(in the rows, 128 means zero)
Each path below is one point turned by a fixed rotation once a step. After each direction that follows a path, write how fast that rotation turns it, in degrees per step (0 if it stays still).
Each turn is a multiple of 5 degrees from 10 to 175, or 0.
Each row of a path follows its step; steps can be skipped.

step 3: [133 126 121 128 133 131 130 120 123 124 135 127 124 140 130 131 135 117
 124 123 135 129 138 133 130 137 121 128 132 123 122 130 134 131 119 126
 129 131 124 140 127 134 137 125 135 130 111]
step 5: [132 136 133 124 125 118 129 128 133 130 130 128 124 128 124 134 129 131
 136 132 125 142 121 120 130 128 129 128 124 131 131 129 130 129 129 125
 126 128 133 128 113 139 126 121 146 111 123]
step 6: [126 121 119 129 125 121 134 125 129 130 135 131 125 135 131 120 127 132
 117 125 124 125 122 143 121 119 129 129 146 121 129 126 125 133 125 120
 140 124 125 132 129 126 127 132 128 118 134]
step 7: [127 136 126 125 116 130 124 129 138 126 120 125 128 120 129 133 115 120
 128 126 127 131 133 119 124 134 136 130 132 112 134 137 130 126 128 122
 128 132 127 128 119 129 118 129 119 139 127]
step 9: [115 131 127 117 119 129 126 141 125 128 127 122 134 130 123 122 130 128
 127 131 127 119 134 123 130 124 117 124 128 119 132 111 130 128 124 135
 134 137 132 133 131 123 134 127 122 120 129]
step 15: [128 128 129 139 133 120 127 132 139 130 123 134 122 131 120 121 135 130
 129 133 114 130 134 121 124 133 127 139 125 127 128 129 129 114 123 117
 130 127 128 134 124 137 125 120 133 118 132]
step 16: [131 128 117 126 130 129 131 130 135 127 132 130 123 126 136 123 117 122
 121 121 140 125 126 138 127 136 132 130 137 129 128 130 127 143 137 123
 130 119 125 130 128 124 120 119 135 118 120]
step 17: [126 130 128 120 130 124 127 126 121 132 125 119 133 128 124 140 129 127
 120 134 124 124 123 126 122 128 124 131 134 119 138 133 133 124 134 115
 120 126 127 120 113 125 127 125 116 136 139]
step 18: [135 129 124 127 131 119 114 126 131 123 118 125 126 122 130 131 125 139
 133 133 139 130 124 125 119 128 131 121 126 131 124 128 134 121 121 129
 135 141 126 123 129 128 128 132 126 112 118]
Speeds:
[127 130 125 126 132 129 124 126 126 127 124 129 126 129 125 130 128 127
 129 124 130 130 129 128 128 127 126 127 127 125 127 129 127 128 126 129
 128 131 128 127 131 131 130 130 127 129 129]  70
[127 127 129 129 127 130 125 128 127 126 131 127 124 127 127 125 127 126
 128 131 131 126 127 129 126 126 128 125 123 127 131 129 124 128 128 126
 129 128 130 128 131 128 125 128 126 126 127]  155
[128 129 131 127 127 131 128 130 126 125 129 128 127 126 130 126 129 131
 126 125 126 130 131 132 129 127 125 129 127 131 130 129 129 125 129 127
 126 129 130 128 129 130 129 130 130 130 125]  35

step 2: [131 133 115 124 126 112 128 141 131 120 133 117 129 128 130 131 120 133
 130 120 132 128 120 120 131 141 131 133 124 131 120 128 136 143 133 136
 128 136 126 133 126 126 124 128 127 130 136]
step 3: [122 124 126 123 125 125 121 128 126 136 132 132 125 133 122 149 121 133
 123 124 135 127 127 125 125 128 128 129 129 137 137 132 138 118 138 113
 128 133 127 126 146 131 130 118 125 134 133]
step 8: [130 114 133 123 133 130 118 127 123 132 135 118 127 130 125 133 118 134
 129 126 125 125 136 115 128 142 139 126 132 145 127 119 127 119 125 132
 128 135 125 127 117 124 127 132 128 137 124]
step 10: [133 131 125 135 121 129 128 132 121 119 133 130 115 126 121 126 127 134
 132 128 131 125 116 127 138 131 135 126 121 132 129 122 139 138 136 135
 139 117 122 122 116 129 128 120 132 140 136]
step 12: [128 129 123 132 127 133 131 131 126 127 125 127 140 126 137 131 124 127
 127 129 139 132 122 144 119 147 124 139 118 122 139 116 129 133 126 139
 131 123 124 129 132 131 130 132 122 125 129]
step 14: [126 143 135 123 119 125 121 133 120 128 116 124 126 125 120 134 131 135
 128 116 142 125 142 124 125 133 120 132 133 130 122 128 124 127 128 132
 126 138 124 128 130 138 132 134 122 131 116]
step 15: [116 134 131 132 121 130 135 130 134 128 133 124 128 126 118 126 118 134
 136 116 129 136 134 135 128 136 120 122 126 132 136 125 121 138 134 117
 126 120 130 137 128 118 118 121 132 139 131]
step 16: [133 124 145 121 125 133 132 123 114 126 132 132 125 132 116 143 131 125
 123 126 126 131 124 130 126 121 133 122 133 141 122 114 134 129 125 133
 120 125 132 123 127 115 120 133 125 133 127]
step 17: [121 132 135 125 132 128 133 125 126 127 125 125 123 148 125 129 140 129
 129 121 123 128 122 135 121 143 124 119 122 123 128 127 132 130 134 136
 131 133 134 137 122 134 127 127 136 112 123]
Speeds:
[127 129 128 127 129 126 129 127 130 126 125 129 130 128 128 126 131 127
 127 128 128 128 133 125 127 128 127 126 125 131 131 127 129 126 129 129
 129 129 129 131 122 129 131 127 127 130 129]  110
[130 126 127 128 127 131 126 132 125 127 128 130 127 130 127 127 129 126
 125 126 129 126 130 130 129 126 126 125 129 128 126 125 129 126 125 126
 127 131 131 128 131 131 129 130 127 128 127]  140
[128 131 129 131 127 129 129 127 131 128 130 128 127 130 126 127 130 129
 127 130 130 127 126 129 124 132 125 127 130 126 127 129 127 125 125 128
 130 130 126 129 130 127 130 126 125 128 125]  135

step 0: [134 130 140 139 130 141 124 117 125 128 130 136 122 135 127 127 113 126
 135 112 123 123 122 129 129 122 119 134 141 129 131 128 128 123 124 137
 128 128 127 120 132 115 134 128 120 132 131]
step 3: [132 117 132 137 120 130 125 130 128 126 115 129 121 127 141 125 119 112
 128 123 132 137 124 129 121 124 125 148 133 132 119 125 126 126 131 135
 125 138 134 127 126 131 134 125 123 132 139]
step 4: [133 128 138 129 130 134 132 117 121 138 131 131 121 120 128 119 130 124
 134 131 129 138 123 143 131 113 122 135 133 135 120 123 124 121 141 129
 117 132 121 120 133 135 129 123 131 135 128]
step 8: [136 133 136 131 133 130 122 133 126 131 133 125 125 130 126 118 113 127
 129 128 131 129 129 129 119 132 112 126 137 135 135 133 135 126 138 137
 117 126 113 120 129 127 134 126 112 133 123]
step 11: [121 140 123 135 120 126 129 127 130 121 131 125 121 122 139 112 123 128
 126 126 123 129 120 134 115 128 119 135 137 135 119 122 128 134 131 134
 120 129 134 124 120 123 139 127 119 134 136]
step 13: [127 130 131 135 138 127 123 125 119 123 135 136 136 122 112 121 135 124
 134 132 127 136 130 139 132 126 124 140 134 123 121 132 129 142 139 136
 126 137 127 134 130 127 137 139 128 129 121]
step 15: [132 140 129 134 118 118 119 138 123 129 124 140 132 130 129 123 122 124
 117 130 122 141 122 135 128 123 121 134 119 136 121 124 127 128 128 131
 111 131 122 123 130 121 118 123 130 128 126]
step 16: [127 130 128 136 134 123 129 131 131 128 130 127 133 120 119 123 115 133
 129 133 138 135 127 126 121 128 117 135 123 132 121 117 137 131 128 142
 123 138 111 118 136 131 128 130 129 123 116]
step 17: [131 135 126 124 129 119 140 118 125 120 130 143 123 120 112 119 121 124
 131 122 122 127 124 122 121 135 122 126 140 131 132 129 132 129 128 141
 125 142 126 123 125 123 122 130 124 130 123]
Speeds:
[128 126 128 126 125 131 127 127 125 128 129 126 125 125 129 126 131 127
 129 131 128 130 128 128 126 128 129 129 131 129 126 126 127 131 131 125
 129 128 133 130 129 130 128 129 131 129 129]  45
[132 125 127 125 128 127 125 129 126 126 126 126 129 129 129 129 130 126
 127 128 128 129 130 130 128 133 131 129 128 126 130 133 127 128 132 129
 125 128 125 129 129 129 131 128 126 128 129]  65
[126 130 127 127 128 127 132 122 130 128 126 126 128 127 129 126 130 129
 126 125 127 127 127 128 128 129 131 130 130 128 126 127 128 129 127 126
 128 132 124 129 129 129 129 123 127 128 128]  55
[129 128 128 126 130 126 129 127 127 131 130 126 129 128 125 128 130 127
 130 130 125 129 125 125 132 130 130 129 129 128 128 129 129 130 126 131
 131 128 127 128 128 130 125 131 125 132 129]  90
[127 126 128 128 130 126 128 127 129 132 130 128 128 126 127 132 130 132
 128 131 130 129 127 132 130 129 128 131 124 127 127 125 126 127 131 126
 127 129 126 128 128 126 129 130 130 130 126]  125

step 4: [122 122 130 120 130 130 131 123 132 143 132 129 120 114 127 130 123 116
 132 136 127 120 135 132 133 140 119 130 128 128 126 114 132 117 123 120
 128 134 126 123 131 124 137 125 137 128 111]
step 8: [136 129 124 124 137 121 131 124 132 113 132 129 123 113 128 120 128 128
 135 143 116 118 127 133 124 133 118 129 126 133 129 125 133 118 115 127
 133 133 124 125 141 124 137 126 133 120 135]
step 9: [126 133 125 123 130 132 127 118 138 125 121 117 118 121 120 124 131 123
 139 121 123 109 143 123 130 127 130 128 132 129 129 122 128 113 121 136
 116 119 130 134 130 135 127 126 126 133 122]
step 11: [135 132 129 123 120 129 132 125 134 127 125 126 122 125 125 145 126 128
 120 143 127 122 138 127 112 133 125 118 122 128 115 127 131 126 117 126
 120 128 131 120 124 115 137 129 132 119 122]
step 12: [130 132 120 121 122 134 139 124 128 132 130 118 118 118 130 127 132 124
 132 137 126 124 138 124 114 127 116 148 121 135 138 125 129 127 120 122
 132 126 133 122 137 128 120 138 124 127 125]
step 14: [133 130 134 132 126 127 126 139 123 123 128 126 137 123 122 126 114 125
 135 132 129 118 138 113 115 140 124 129 126 135 126 128 129 125 127 128
 110 116 129 138 135 126 135 122 131 131 127]
step 15: [125 138 130 124 123 120 141 138 139 117 123 118 132 126 126 142 123 124
 129 144 130 121 134 128 132 132 127 128 130 130 135 131 127 124 125 127
 126 130 126 124 141 137 130 135 130 112 119]
step 16: [125 123 127 126 124 127 131 125 143 133 137 130 127 121 124 121 128 122
 142 145 118 129 143 132 123 129 130 132 127 135 111 120 127 119 130 126
 127 130 130 120 131 129 125 131 130 128 112]
step 17: [136 138 142 118 133 124 127 120 130 121 132 120 127 131 136 127 136 130
 144 132 128 128 127 120 121 122 125 132 122 132 122 118 128 126 117 127
 124 111 134 130 138 126 128 136 140 134 125]
Speeds:
[126 132 128 128 129 125 126 128 129 128 127 128 128 126 128 128 126 128
 130 128 128 125 130 129 130 129 134 127 130 123 126 125 130 128 131 126
 128 128 128 127 128 127 125 128 130 126 125]  60
[131 128 127 129 132 126 127 132 127 129 127 129 128 129 131 126 127 129
 127 129 127 128 126 130 124 129 126 125 125 127 124 123 126 129 129 131
 128 126 128 127 128 126 131 127 130 129 129]  120

step 1: [123 128 116 128 140 128 125 131 125 126 126 121 125 124 116 137 141 128
 121 129 125 136 125 129 128 132 136 129 119 130 123 117 126 130 122 144
 128 120 135 126 119 132 117 130 128 129 133]
step 2: [127 117 130 130 124 121 126 124 145 133 121 123 141 131 129 122 132 129
 134 137 122 129 124 127 124 135 130 130 125 137 126 126 133 125 136 128
 121 140 131 131 144 136 124 119 119 129 129]
step 4: [111 115 128 122 125 129 128 129 135 125 130 123 131 129 122 124 145 131
 131 139 127 120 114 121 133 124 132 125 128 133 123 128 126 117 127 128
 123 129 119 133 127 135 122 124 119 130 121]
step 5: [136 142 133 126 124 129 118 134 130 121 123 131 123 135 132 127 126 132
 125 125 126 128 132 130 126 128 133 134 124 135 132 120 115 121 139 133
 123 138 137 135 133 124 121 110 131 126 120]
step 6: [119 127 120 120 125 142 127 127 128 130 127 129 123 128 131 131 144 134
 132 130 130 128 124 126 131 126 134 128 133 132 110 116 123 131 129 131
 136 131 113 123 124 137 120 130 134 128 134]
step 7: [119 137 131 128 128 130 125 126 139 125 117 131 136 129 126 133 124 136
 118 135 124 126 128 128 123 138 134 120 118 130 132 130 124 115 122 132
 133 132 134 132 137 133 125 113 132 140 125]
step 10: [120 138 128 127 127 132 123 122 131 126 130 120 131 122 123 129 141 121
 116 127 134 132 134 125 131 125 123 130 131 133 131 134 123 123 147 130
 117 136 140 130 133 140 131 121 131 123 125]
step 15: [127 131 133 129 126 133 130 123 112 139 125 128 128 129 128 122 136 122
 128 135 129 123 128 128 134 120 133 127 119 123 132 124 128 114 134 132
 127 129 130 132 127 142 128 106 126 127 124]
step 17: [131 122 128 143 130 129 120 126 123 143 125 124 132 127 133 128 136 131
 132 140 129 136 127 133 132 133 141 121 118 123 122 127 125 124 130 136
 137 132 119 127 140 133 126 118 132 131 133]
Speeds:
[129 128 128 129 125 127 127 129 127 125 126 127 129 132 128 129 126 130
 130 126 128 130 131 128 127 132 125 131 131 129 131 126 125 129 129 127
 128 128 126 128 126 131 130 128 127 124 130]  135
[127 128 127 131 124 129 127 125 128 129 126 129 129 128 130 127 129 127
 127 130 129 128 129 126 124 128 130 125 128 125 134 126 128 126 131 129
 126 130 128 130 131 124 128 129 129 127 128]  145
[124 131 126 129 128 130 125 132 128 129 129 127 129 125 129 129 128 127
 129 128 129 128 131 131 127 128 129 129 132 127 129 131 128 129 126 128
 132 128 127 130 129 128 131 126 131 131 129]  35
[132 129 129 129 124 129 127 126 129 131 133 128 129 127 132 127 128 129
 126 129 126 129 127 130 127 129 128 130 128 132 126 127 128 129 129 130
 131 127 127 128 127 124 131 127 125 127 128]  125
[129 129 134 131 130 126 126 128 127 128 128 125 128 129 126 131 130 130
 126 127 127 131 131 129 129 124 128 126 128 128 127 128 127 126 129 128
 128 128 128 126 129 125 129 128 131 127 130]  155
[126 128 127 127 130 127 127 131 127 127 131 126 125 129 133 127 128 127
 128 126 126 129 130 126 128 126 130 125 127 128 129 126 128 127 131 128
 127 130 128 127 124 131 130 128 128 128 122]  70

step 0: [126 126 134 134 126 129 128 121 127 126 136 125 134 130 128 134 128 133
 127 125 122 131 125 120 114 121 123 121 126 138 116 118 125 132 126 128
 131 125 133 123 137 119 120 140 121 127 134]
step 1: [132 136 131 119 117 122 121 121 122 126 138 121 126 134 125 123 133 129
 129 133 139 128 132 120 130 131 125 125 125 126 139 122 126 140 123 129
 134 125 135 126 126 121 133 139 128 125 135]
step 4: [135 124 127 117 123 132 130 127 116 132 118 134 134 128 124 133 122 131
 125 126 132 130 121 121 126 140 133 129 126 127 134 122 130 142 134 133
 127 136 128 135 137 117 128 122 126 127 131]
step 5: [123 129 127 136 131 122 139 120 133 121 134 131 129 131 130 124 115 125
 126 115 129 128 121 129 122 133 137 129 125 126 129 121 133 141 130 125
 127 128 122 129 139 124 131 136 115 133 127]
step 8: [120 119 136 129 119 124 124 124 132 130 129 137 131 135 130 138 125 128
 130 135 134 130 132 130 118 125 133 134 127 135 133 129 131 139 124 135
 131 123 136 119 133 130 130 145 130 129 126]
step 9: [135 128 124 121 128 128 132 118 118 123 130 127 127 141 131 134 127 137
 134 130 136 120 129 119 120 127 127 120 130 130 125 125 132 131 127 132
 134 132 141 129 134 122 123 130 135 141 135]
step 10: [135 133 134 127 133 117 133 130 118 127 135 138 123 134 135 123 128 130
 125 123 133 125 128 136 128 134 127 129 119 128 136 128 128 141 135 136
 129 139 136 128 123 120 133 132 121 125 136]
step 15: [129 135 134 124 115 133 133 122 119 138 129 143 128 128 123 132 125 127
 135 135 131 126 127 133 117 129 130 119 126 127 138 132 126 139 127 131
 125 137 135 135 125 125 126 127 133 135 126]
step 16: [123 126 130 133 123 124 127 128 118 129 134 137 120 131 135 139 120 134
 129 119 133 126 115 127 122 130 132 133 120 131 121 125 128 129 132 135
 122 128 136 120 136 121 132 131 122 138 122]
Speeds:
[129 130 125 128 126 129 130 129 125 129 126 129 126 129 127 129 128 127
 126 125 129 128 131 131 130 132 124 128 130 128 127 131 125 133 129 130
 128 125 127 128 126 128 128 128 124 129 128]  130
[126 128 130 129 130 124 130 127 128 130 127 129 130 130 130 129 129 127
 129 127 124 127 123 130 132 128 127 131 125 130 131 129 128 128 125 130
 128 128 127 126 130 129 128 128 125 129 126]  130
[128 128 128 128 125 126 129 127 131 127 125 128 126 128 130 125 123 127
 125 128 127 126 129 129 126 130 130 131 127 128 127 129 131 129 129 127
 129 123 128 127 128 128 127 128 132 125 128]  120
[131 131 127 128 125 124 127 127 129 130 131 129 126 126 128 126 129 126
 126 127 129 129 126 129 127 126 128 125 127 130 124 126 127 127 129 129
 129 126 125 129 131 126 130 126 125 126 126]  65
[129 124 125 129 128 125 130 128 125 126 131 126 128 125 131 125 130 125
 131 128 129 126 130 130 126 130 129 129 127 128 130 129 127 127 128 127
 131 129 130 131 127 130 126 127 126 128 127]  90
[129 124 129 127 128 127 126 131 128 126 125 128 130 128 124 126 130 125
 130 126 127 127 126 125 127 130 127 126 127 132 129 129 126 130 130 127
 129 128 127 126 126 126 133 129 128 125 128]  110
[127 128 129 135 127 125 127 127 128 130 126 128 123 126 129 131 128 126
 127 126 128 132 129 126 129 129 131 128 128 129 128 126 124 127 126 128
 129 129 128 127 127 127 128 131 131 129 130]  140
[128 130 125 130 128 129 130 126 126 128 129 126 131 128 127 127 124 130
 131 126 126 133 129 128 129 127 129 129 127 130 128 125 128 126 128 128
 126 126 131 129 126 129 131 129 126 123 128]  60

step 0: [128 136 126 129 134 125 134 130 119 126 120 124 119 119 128 141 140 125
 138 132 141 129 126 139 125 130 131 136 133 135 127 122 134 135 126 118
 127 144 133 120 126 131 123 123 128 127 126]
step 2: [131 139 125 116 141 129 131 140 119 124 123 131 129 126 133 139 128 129
 128 130 127 131 132 125 128 131 131 136 133 117 124 136 113 132 133 120
 125 139 118 125 134 123 125 128 124 118 119]
step 4: [139 135 138 129 126 143 136 129 126 131 130 127 125 128 138 125 128 129
 126 129 131 135 127 131 139 125 138 143 136 124 115 126 120 129 139 129
 129 124 131 122 142 129 134 125 125 132 124]
step 6: [127 121 125 129 115 132 135 130 137 132 125 133 123 128 133 122 137 119
 129 140 127 127 130 128 136 129 125 142 127 125 121 127 125 122 126 127
 138 126 129 136 134 126 125 112 123 114 119]
step 11: [132 137 126 118 123 125 133 126 128 135 122 123 118 127 133 145 120 122
 121 135 137 125 118 136 115 125 129 130 131 130 122 127 137 126 133 123
 118 127 129 119 122 123 127 121 138 128 122]
step 12: [120 128 124 118 132 132 120 124 135 134 132 128 115 136 141 124 121 136
 132 124 132 130 136 132 138 128 127 130 142 113 123 112 128 127 127 129
 123 124 135 125 126 128 131 132 121 130 127]
step 16: [132 120 126 135 126 134 120 135 128 142 126 126 128 123 129 137 126 135
 134 122 131 128 119 123 136 138 112 124 122 123 132 129 135 127 128 121
 119 127 119 125 135 131 127 128 111 126 121]
step 17: [126 141 133 118 132 120 144 131 137 132 128 133 123 127 126 130 137 125
 137 137 130 134 131 126 140 132 113 135 117 131 129 124 132 117 133 131
 133 130 126 134 132 134 128 127 132 123 124]
step 18: [132 128 123 125 121 138 118 132 125 123 123 126 133 134 137 134 133 124
 138 120 143 137 130 126 133 121 131 125 111 136 131 123 129 126 137 123
 119 119 125 121 127 134 119 127 123 127 130]
Speeds:
[129 130 130 130 128 126 129 129 124 128 126 127 128 125 129 130 126 126
 126 132 127 129 129 128 127 128 125 125 128 127 127 123 125 126 128 129
 132 129 128 126 131 129 125 128 131 128 131]  170
[128 130 128 126 129 130 131 129 130 126 128 130 130 124 126 129 124 127
 128 129 127 128 127 128 125 128 124 128 129 127 128 128 131 132 130 125
 127 128 127 131 127 127 130 131 129 125 128]  125
[126 131 127 129 129 129 123 129 129 128 127 128 128 127 128 127 129 131
 126 131 127 126 127 128 130 128 128 130 130 125 131 126 130 128 126 128
 127 126 122 128 131 128 130 127 129 128 129]  100
[128 127 129 128 131 125 129 124 127 128 126 126 127 129 129 126 129 128
 129 127 129 128 129 126 125 130 126 127 126 131 130 127 131 131 129 127
 131 132 123 129 131 130 128 126 125 129 125]  45
[129 129 131 125 125 127 124 125 129 124 129 130 125 129 128 128 127 126
 130 128 130 128 126 126 130 129 125 132 128 129 127 127 129 130 123 129
 131 128 130 128 129 127 128 128 130 129 127]  130
